runs of hidden systems:
zepi, trace 1 (10 x 20):
[[ 30 -20 -13  -4 -30  -5  -5 -27  12   3  -1   1  -3 -20  29   1  15  -8
    8  -4]
 [ 10 -13  -8 -11  -8 -23  25  11  -8  -2  15  22 -36  13  -7   8  -3  -7
  -15 -15]
 [  8  12   2  16  27  10  12  20  11   4  26   6   1  -2 -28 -28  -7  -8
   -2  10]
 [ 14  -4  15 -10  -2   1 -13 -19  15  17  -8 -13  20 -27   4 -26  13 -17
   12   0]
 [ -3 -17  22 -19 -15 -31  10 -15 -17   2  -7   9  -5   2   3  16   8 -15
  -17  -5]
 [-15  12   9   0  19  -6  12  14 -17   2   9   1  -6  29 -27  -3 -15   3
  -16   6]
 [-14  21   8   0  13  22 -22  -1   8   8  -7 -13  25 -14  -9 -13  -1   3
    8  12]
 [ -7 -12   3 -11 -23  -6 -18 -22  -2  -5 -19 -13  15  -6  19  20  13  -3
   -3  -1]
 [-10  -4 -13  -1  -4 -14   4  12 -20 -13  -3   5 -16  24   2  24 -17  12
  -18 -10]
 [ -2  22 -14  18  12  24  -1  20   9  -7   7  -1   3  -1  -6 -10 -11  23
   -2   8]]
vul, trace 2 (10 x 20):
[[-41   4   6 -10   8   2 -10  13 -13   5 -20  17 -16  13 -19  -4  -5  16
   22 -26]
 [ -1  -1   0  29  14  29  -4 -12 -14  -8 -11  -8  11   1   9  14  20   8
   21  30]
 [  4   9  -8 -24 -11  -6  -6 -19  -7  19 -14 -18 -21  12  28  19 -12  -4
   19  -8]
 [-16   8 -15  -1 -18  11  -8  -8 -11 -10  20  38 -15  -3 -10  23  -2   2
   -3   8]
 [  9 -12 -39  -6   3  19 -28  -3   1  -8   6 -26   4  13  -9  -4   2  -1
   -6   6]
 [ 30   0 -16  -6   0  -4 -15   8   2  -4  -6   4  -2 -36  26   5 -14  -7
  -10  -6]
 [ 15   2  -5   4 -27 -14  22  -2  18  -7  26   5   3   4   4  -6  -3   7
  -31   2]
 [ -9 -11  -4 -10   3  -5   0  29  22  -6   2   1   0  -5 -23 -23   9   5
  -11 -26]
 [ 19 -16  15  34  20  -3  15  14   9  -9  -6  -2  15 -17   5 -18  12  -3
    8   0]
 [ 11   3  29   0   0 -19  32  -8   2  22 -11  -5  -8   8  11 -21   0   6
    9  -9]]
fupun, trace 3 (10 x 20):
[[ -8  -3  11 -10 -19 -13   0  -7  20  -3  10  -6  15  -7   1  17   9 -19
   -9   0]
 [ -4 -17  -1  12   6 -22  -3  13  -3 -12   3   2  10  12 -14 -11 -14  -4
  -14 -16]
 [ 15   8  10  11  15   3  12  16  -5   1 -16   5   0 -19   7 -19  -3  21
  -10   1]
 [ -7  15  24  -7 -12   4  16  -8  22  13  -8 -17   7  -5  15   7  16   3
   12   4]
 [-31 -18   9   5  -9 -16  -8  -7   2  -5   1   8   7  18 -13   9   3 -12
   21 -19]
 [  6 -17  -7  19  25   3  -3   8 -34  -9 -14  10 -10  10 -10 -11  -3  11
    2   1]
 [ 12  29   2 -14   9  21  10  -5  -8  21 -14 -12 -19  -7  18   4   0  13
    6  18]
 [-26  14   1 -15 -28   5 -11 -28  15   8  19   0   5   9  -3  23   2 -16
   16   5]
 [ -9 -32 -29   8   0  -6 -32  -2 -19 -23   9  10   6  18 -24  -2  -7  -9
  -12  -8]
 [ 39   7 -24   0  24  11   3  23 -19  -6 -11  -1 -18 -18  15  -4 -15  18
  -29  11]]
rer, trace 4 (10 x 20):
[[ 28 -11   9  10  33 -24   8  -2 -39  15  -1  16 -22   8  -2 -13 -26 -25
   10  -3]
 [ -1  33  31 -16  -1  17  20 -25  -9  31   9  11   0  -6 -16 -24  12   8
  -11  35]
 [-41   2  12 -35  -6  11 -25  -7  26   4   5 -25  21  -3 -23  22  24 -31
    6   2]
 [ -8 -29 -14  10  16 -27 -42  -6 -40 -19 -10  -3  16  18  -5  22 -32 -27
   -6 -10]
 [ 21  27  -8  -1   4   7   4 -11 -46   9 -16   1  -7  10  16 -10 -33  43
  -42  27]
 [-26  51   4 -16 -30  31  10  12  48  -1   8 -17  17 -21  14  20   9  31
  -19  14]
 [-24 -34 -24  23 -21 -24 -31  21  41 -38   5 -13  32   7   3  18  -8 -12
   10 -45]
 [ 44 -40 -22  34  19 -29   7  20 -41 -20 -32  18 -20   6  22 -29 -21  32
  -15 -28]
 [ 34  42  25   9   3  28  74  14  17  22  -2   5 -32 -20  26 -15  26  44
   -3  29]
 [-44   6  31  -2 -28   3  16   1  82  11  29  -6  12  -6 -14   5  40 -31
   62 -26]]
fupun, trace 5 (10 x 20):
[[ -2   5  23   3  11 -10   8   6 -12   8 -30  -4   2  -3  12 -10  -8  17
    2 -10]
 [-25  14  27   2  -8   5  16  -8  -1   6 -10   3   2   6   3  14  14  12
   12   8]
 [-30  -6  -3   3   2   6 -18  -7  -8  -2  -8  -6   4  25 -13   9   2  -1
   23  -6]
 [  4  -6 -17  10  13   9 -17  -1 -32  -7 -15  11 -14   3   6  10 -10   7
    9   2]
 [ 11  20 -18 -10  -8  18   5 -11 -10   9   2  -8 -19   8  15  12  -4  16
   -6  18]
 [-16  14 -19 -18 -24  13 -14  -7  19  -1  22   3  -2   0  -7  15  -1  -5
    2   1]
 [ 12 -25 -31  14  -3  -2 -21   5   4 -23  16   4   9  -2  -6  -2  -4 -10
  -10  -6]
 [ 39  -3 -16  -2   5  -8  11  19   2  -3  -5  -4 -12 -15  19 -13  -8  13
  -26  -7]
 [  6  22  18  -7 -19  -3  34   5  38  11  16   0  -1 -17   9  -4   9   2
   -7   1]
 [-19 -23  15  10 -10 -15  -1   0  31  -4  10   0  24   3 -19 -18  17 -19
   18 -21]]
Kalim, trace 6 (10 x 20):
[[ 17  -2  -6  46  -3   7  13 -15  -4 -11  22  17   3   0  16  16  -1  -9
   20  23]
 [  0  -1 -14 -26 -17   4  -4 -15   8  23  -1  -3 -23  17  -6 -29   3   9
   21 -22]
 [  8 -17  -2  -2  12  10  -4   6 -10 -10   6  25 -11 -28 -12  15  23 -23
   -4  13]
 [ 23  -1 -10   4   9  -3   2 -16  -2  13  11 -33   2  26   2  -9 -13 -16
    4  11]
 [ -3  15   7 -24  -8 -10 -10  -5 -11  13   1  29 -11 -21  -5  -5 -17  -4
  -10  -6]
 [ -3  -8   4  -2  -6   4   0  -7   5 -10  12 -12  22   4 -17   0  21  -4
  -28  20]
 [  1   3  -4 -13  16 -15 -11  19   1   1 -10 -21   0   3   3   2 -24  -7
   -7 -18]
 [  3  10  12  22  -9  -6   7  -4  -8  -9   1  18  16 -12  10  -3 -11  15
  -17  10]
 [-12   3   6 -12 -14   1   9   6  24   3  -8 -17   5   5  -1 -10  16  19
   -5 -12]
 [-11  -9   6  16  12  -6  -1  21   6 -14  -5  10   2 -12   0  15   2 -10
   12 -12]]
rer, trace 7 (10 x 20):
[[ 25   8   2   8  14  22 -14 -14 -14  10 -15  -4  15 -27  11 -27   1   9
    1  21]
 [ -1   9  16 -25 -26 -10  14 -16  17   8   0 -18   2  -5  21  29  16 -11
  -11   7]
 [-35  -4  -3  -2  -3 -18  -7  19   1 -14  14  18  -4  19 -24  17 -17  -8
   -3 -21]
 [ 16  -9 -19  25  23  15 -17   5 -22  -8 -10  -3  12   4  -9 -33 -11  20
   -5   7]
 [ 25  17  10 -10  -6   8  13  -8  10  14 -19 -20  -1 -25  37   6   9  11
   -4  14]
 [-29   4  14  -4 -30 -21  19   4  27  -7  18  12  -2   6  -1  29   3 -10
    1 -14]
 [-12 -28 -18  16  15  -3 -16  16 -11 -15   1  11  -1  21 -31 -26  -6   5
    7 -22]
 [ 40  -1  -1  11  27  19   3  -3 -22   9 -23  -8  -7 -21  21 -15   8  10
    4  19]
 [ -3  27  26 -14 -26  -5  31 -20  23  20  13  -3  -7  -4  21  23  11  -9
    9  10]
 [-46 -15  -2  -9 -15 -12 -19   4  12 -10  19  21   4  17 -39   2   3 -16
   10 -26]]
Nuge, trace 8 (10 x 20):
[[ 21 -16  -9  -7  -4   9   2 -28 -16   7  -2 -10 -11  10   5   0  21  -4
    1  18]
 [  5  15 -13 -24   7   1   5  11   0   7  16  -4 -24   4  -6  20 -11 -16
  -13   6]
 [ -2   6 -12   8  -9   4 -21  -8   7  -5  25  11  21  -6 -17 -13 -15  -7
   -9   7]
 [ 20 -21 -12 -14  -6  -8 -20  -7  -6  -1 -18 -14   9  -8   8 -20   2   3
  -17 -11]
 [ 21   3   9   3  10 -11  25  18  -4  -8  -2  -7  -2  -9  13  11  -4   4
  -34  10]
 [-11  21  10  10  -7  -8  14  13  27   3  14  -3  14   6  -5 -17 -17  14
   -5 -11]
 [-17 -19  14   3  -6  -6 -12   5   9  -8 -20  14  15 -20  -6 -22  16   8
    9 -24]
 [  8 -22  21  17  18  -8  21   1 -14  -2 -23 -13  -2   8  11   7  20  -3
   10   4]
 [-11  29  19   1   9  -1  27   4  -2  18   5   6 -23  13   3   9 -13   1
   22   0]
 [-37  10   8  -6 -15  20 -16 -18   8   7  10  21   5  -3 -23  -2  14  -2
   25   4]]
por, trace 9 (10 x 20):
[[  2   8  -7  -5  -5  -1  15  19  27  -6  24  -7   4  -1 -11  -1  -1  -2
  -27   1]
 [  2 -12   5  16   1 -17  -8   9  20  -6   4  -2  25  -8  -5 -23 -12  -7
    0 -20]
 [ 20 -18  18  12   3 -16  14  -2  -9   0 -22  -5  10  -6  11 -22  10  12
  -11  -3]
 [ -8  13  32  -1   5  -5  40  12   5   7  -4  -2  -8   5  -1   4  14   9
   -7   5]
 [-35   6  25  14   0  -1   4  -3  11   5   6  10  10   9 -18  -1   5  -9
   30  -7]
 [-11 -22   7   2  12   2 -22 -18 -25   4 -26   0   1   5  -3  -4  12  -8
   31  -4]
 [  5  12   0 -17  15  11   3 -11 -35  12 -15  -5 -26   8   9  26   2  -1
    0  22]
 [-23  37 -13 -18 -13  18 -11 -11   4  10  24   4 -10  11  -9  24 -17  -3
    2  15]
 [-13 -10 -35  -9 -14  10 -53  -8   4 -13   6   4  15  -6 -11   2  -9  -9
    2 -10]
 [ 38 -20 -38   0   8  -2 -20   8 -19 -17 -16 -15  -4  -8  23   7 -11   5
  -31   0]]
Nuge, trace 10 (10 x 20):
[[-21 -26  18   0 -27  -4   8 -13  29  -1  -7  -8  20  10 -11 -26  43  15
   11 -17]
 [ -5 -30  13   1  38 -15  10  28 -20  -9 -27   1 -24   3  -4  19  14 -20
   19 -20]
 [  7  28  20  34  19  11  28 -18 -17  21  13  13 -10  15   5  -4 -14  -1
   35  27]
 [-35  24   7 -46 -28  18 -16 -27  14  31   4   7 -14  -5 -14  -3  14  -4
   28  -6]
 [-23 -32 -11  -9   7   8 -39 -14 -25 -23  -1   3  12   3 -23  40  23 -33
   -6  15]
 [ 33   3 -37  10  24   1 -19 -15 -46   4  -4 -25 -11  32  18   9 -44  -3
   -6  16]
 [ 19  54 -19 -23 -27  23  -2  -5   7  13  16  14  -9 -31  20  -3 -25  31
  -36  21]
 [-16 -13 -23 -12 -41   1 -22  10  53 -30  21 -24  40 -10 -10   7  20   0
  -40  -9]
 [ 26 -55 -24  31  17 -42 -13  35 -12 -38 -23  -8  10   5  14  -9 -21   2
  -23 -42]
 [ 55  16  19  42  14  -6  65  19  -3  11 -11  10 -17 -11  33 -44  -9  49
  -13   8]]
por, trace 11 (10 x 20):
[[-12  13  16 -26 -10   0  30 -11  11  24  21   0 -24  19 -16   7  19 -13
    7   7]
 [-27  -7   2  -6  11   1 -27  -6  -4   4  18  19   5   2 -40  -6   1 -34
   21  -4]
 [ 21 -16 -13  -8  25   9 -33 -21 -35   9 -19 -26   6   6   0  -8  -4 -16
    2  16]
 [  9  35   1 -37  -3   1   4  -5 -15  17  -1 -14 -12  -4  14  22 -19   2
  -38  21]
 [-32  21 -13  -6 -30   4 -17   2  24 -15  34   4  25   6 -20  13 -16   3
  -30   5]
 [ -1 -32 -30  12   3  -5 -44  19   6 -29 -18 -15  30  -7  -2 -17 -12   8
  -12 -29]
 [ 46  -4  -1  24  13 -13  22  18 -14 -12 -30 -12   1 -18  46   0 -14  29
  -31   3]
 [ -7  35  24  10 -34  -8  59  12  41   4  17   8  -6   4  16  -2   5  36
  -13  -3]
 [-42 -28  19  27 -15  -7   4  14  37 -19   8  28  18  -7 -26 -18  33  -3
   38 -36]
 [ 25 -55  13  32  44  -9   7  -3 -34  -2 -42  -6 -12   6   9 -12  26 -13
   47 -10]]
Kalim, trace 12 (10 x 20):
[[-20   3  -8 -26  11   4  -6  30 -12  -1 -26   2 -19   6 -15 -12  -4  33
  -16 -24]
 [  9  16   2  32  10  25   4  11   8 -17  -2  -6  19 -26  23  23   8   8
   -1  29]
 [-11   3  -7  -2 -31 -14  -5 -14  26   8  -2 -17   4  19  22   1 -15   5
   24 -29]
 [-11 -25  -6   9  -8  -6   3  12 -14 -22  -1  45 -17  -7 -13   3  14  11
   -4 -16]
 [ 27  -4 -13  19  23  23  19   8   4   2  -3 -27  -9  12   4 -16  17  11
    9  15]
 [  7  20   9  -8  -3  -1  -2  -9  16  22   1  10 -12 -26  22   6 -13 -19
   35  -8]
 [-13 -26   6   3 -24 -11  -3 -29  -4  -3  18  19   7  14 -20  -3  21 -15
    2   2]
 [  7 -17 -12 -21  32   2  -2  16 -25   5 -14 -12 -25  17 -21  -8   4  -5
  -10  -3]
 [ 20  32   6   8  17  15   2  -7 -12  12   5   0   4 -20  15  11 -19  -8
   -3  34]
 [-21  13   4 -26 -37  -8 -17 -28  20  12  11  -9  19   5  -2  -1  -4  -3
   -5  -3]]
vul, trace 13 (10 x 20):
[[ -1  12   3 -17 -14   0  14 -20   9  24  17  -2 -15  15  -5  -3   4 -10
   13   3]
 [-21  -9  -3 -10   2   6 -24  -7  -6   1   8  21  -2  -5 -27   0   9 -22
   14  -2]
 [ 21 -12 -12   7  17   3 -18 -15 -25   0  -1 -14  10   3  -1   1  -5 -18
   -9  21]
 [ 10  28   2 -25  -4  -8  -5  -4  -7  14   2  -3  -3 -12  12   6 -29  -1
  -25   7]
 [-25  11  -1  -5 -25   0  -8   3  22 -14  21   6  22  -5 -14  11  -2   2
  -25   4]
 [ -3 -29 -15   7   5 -11 -23  18   4 -23 -14 -17  22   4  -4  -5  -3   1
  -15 -22]
 [ 30   0   4  23  13 -12  20  22  -7 -10 -18  -1  -2 -14  28  -5 -14  22
  -21  -3]
 [ -6  25  17  -1 -20  -1  41  10  34   9   7  -3  -7   5   9 -11   7  29
   -4  -7]
 [-33 -22  14   8  -6   1   3  10  25  -7  -6  11   1   0 -18  -7  34  -1
   37 -28]
 [ 20 -36   7  31  31  -2   8  -9 -31  -1 -21  -1 -11  13   4  -8  16  -9
   35   2]]
zepi, trace 14 (10 x 20):
[[ -3   1  -3 -13   2   9 -23 -18   4  10  -9 -15   2 -10  13  19   5 -25
   28   4]
 [ -1  -8 -16  -3 -17  -9 -12 -21 -25  -7   9  13  -9  14   2  22 -12  -6
  -13   6]
 [  2   9 -30 -15   9  18  -8  15  -8  -3   9  -4 -16  12 -17  -5 -11  15
  -23   6]
 [  8  11 -15  -3   0  18 -17  14  28  -8   8 -13  17 -28   5   4   0  -5
   -9   6]
 [ 14 -20 -13   2 -28 -22  -8  -5  17 -12  -1  -5  14  -5  19  -3  -6   0
  -14 -21]
 [ 10 -11   0   7  -1 -19  21  25  -4 -12  -4  20 -12  -3  -1 -15  -6  22
  -25 -20]
 [  8  12  19  20  14   5  34  23  25   4   2  -4   5 -10   1 -22  10  12
    3   2]
 [ -5  -6  33  10  -8 -14   8 -12  22  14 -10   1  12 -12  10 -15  13 -13
   37 -16]
 [ -9 -24  28   9   0 -20  15 -21 -32   5 -12  25 -12  14  -7   1  16  -8
   16  -3]
 [ -4  15  14  -5  33  12  16  -5 -31  19  -3  -3 -23  22 -17   3   0  -4
   13  23]]

runs to name:
trace 15 (2 x 20):
[[ -9 -18 -23 -13 -15  30 -28 -24   9   0   0 -21  12  13 -17 -12  34   4
   10   8]
 [ 25 -21 -12 -12  17  -9 -18   4 -18  -5 -16  -1 -15 -26  20  29  -2 -33
    4  -3]]
 => vul
trace 16 (2 x 20):
[[ 18   6  -2   9 -15  -4  -1  -8   5  -2  11  19   7 -23  12  -7 -13   1
   -9   4]
 [  8 -15  -7  -6 -16  -3  11   0  18  -5   5 -10   2   5  -2 -11  19   9
  -14  -6]]
 => por
trace 17 (2 x 20):
[[-13 -22 -10 -24   1  -1   1   3   4   0   2 -12 -22  20 -14  23  26 -23
   12  -8]
 [  4   2 -10  16  25   3 -17  -3 -31   4   8  21 -12   2 -10   4 -28 -20
   19   7]]
 => rer
trace 18 (2 x 20):
[[ 11   5  10   2   8   3  26   0  -9  -1  22   0   1   9 -20  -1  10  -5
  -35  32]
 [-16  18   6 -20  11  -3 -15  13  22  14   2 -20  10  -2 -12 -10 -18 -14
    6 -15]]
 => vul
trace 19 (2 x 20):
[[  7 -26  -8 -22 -11  -4 -12  -2   0  -4 -10   7  -5 -17  -4  -6  22  -8
  -10 -12]
 [ 22 -12   0  14  22 -10  19  10  -9  -8   8 -13  -1  11   0   6   0 -14
  -16  12]]
 => Nuge
trace 20 (2 x 20):
[[-12   1  15   9  13   3  -1   8  12   0   0   6   3 -16  -2  13   8 -22
   28  -2]
 [  2 -19   4   9  -5 -14  -5 -27 -17   6   0   1   4  21  -6 -13  -2 -10
   12  -2]]
 => rer
trace 21 (2 x 20):
[[ -7  -6 -15  10 -14  10 -21  -9  -3 -11  -4  13   5  -6   6   6   3   9
   11  -2]
 [ 15  -9 -27  -3  -9   4  -3  -4  -6  -6  -2  -5 -17   8  14   7  -1   9
   -4  -2]]
 => rer
trace 22 (2 x 20):
[[-20 -10  -7  -9   3  -8 -13  -1 -11  -2  19  28 -18   7 -24  18  -6 -30
   14  -9]
 [ 21  -7 -29   6  18  19 -26 -18 -26   7   2  -8  -2  12  -9 -20 -11  -3
    7  16]]
 => por
trace 23 (2 x 20):
[[  4  31  13   2  25   7   4  25   5   4  -3 -13  17 -17  -2  -8 -20   7
  -24  13]
 [-17  13  21   8 -28 -11  -3 -14  27  -2  -2 -16  38  -4  16   3  -4   7
   -3  -2]]
 => por
trace 24 (2 x 20):
[[-26   0  -9  -6  -5  12 -20   6   5 -13   6  15   2  -8 -15  18   7  -6
    3  -3]
 [ 14 -21 -20  18   4   2 -20 -14 -15 -10  -6 -12   7  12   9  -1  -5  -3
    9   2]]
 => Nuge
trace 25 (2 x 20):
[[ -4  18   4   6   5  18 -12   0   1   1 -18 -11  13 -14  16   6  -3  14
    8  10]
 [-14   0  -1  -3 -26  -6  -5 -11   8  -6  -5  -2   5   3  18  25   2   4
    6  -7]]
 => Kalim
trace 26 (2 x 20):
[[ -8 -15 -12   4   0   2 -29 -19  -1  -5  -5 -24  16  14   8  20  -1 -21
   21   1]
 [ 13   1 -17  -4  -4  -8  -7 -10 -36  -2  -8  14 -22   6  18  18 -24   8
  -10   1]]
 => Nuge
trace 27 (2 x 20):
[[ 29 -14  -5  19  26   1   7  15  11  -2 -12 -24  -5 -11  22   5   6 -17
   25  -6]
 [  8  14  20   9 -18 -21  31 -14   4  15  16  28 -16  -1  14   2 -12  -6
   12  -3]]
 => Nuge
trace 28 (2 x 20):
[[  7 -25 -16 -12  -2   9  -5  -7   0   0  -6 -11 -12   8  -4  -4  25  -4
    8  -3]
 [ 16   4  -2  -5  19  -5   7  10 -11   5   7   7 -21  -5   1  12 -13 -20
   -2   5]]
 => por
trace 29 (2 x 20):
[[  0  -1   4 -13  13  11  -5  -4  -8   9  15  15  -5 -10 -32 -13  12 -18
   -6  16]
 [ 15  -1   1  -7  17   0 -18 -10  -8   8   2 -18  13  -9  -3   0  -8 -28
   -3  15]]
 => fupun
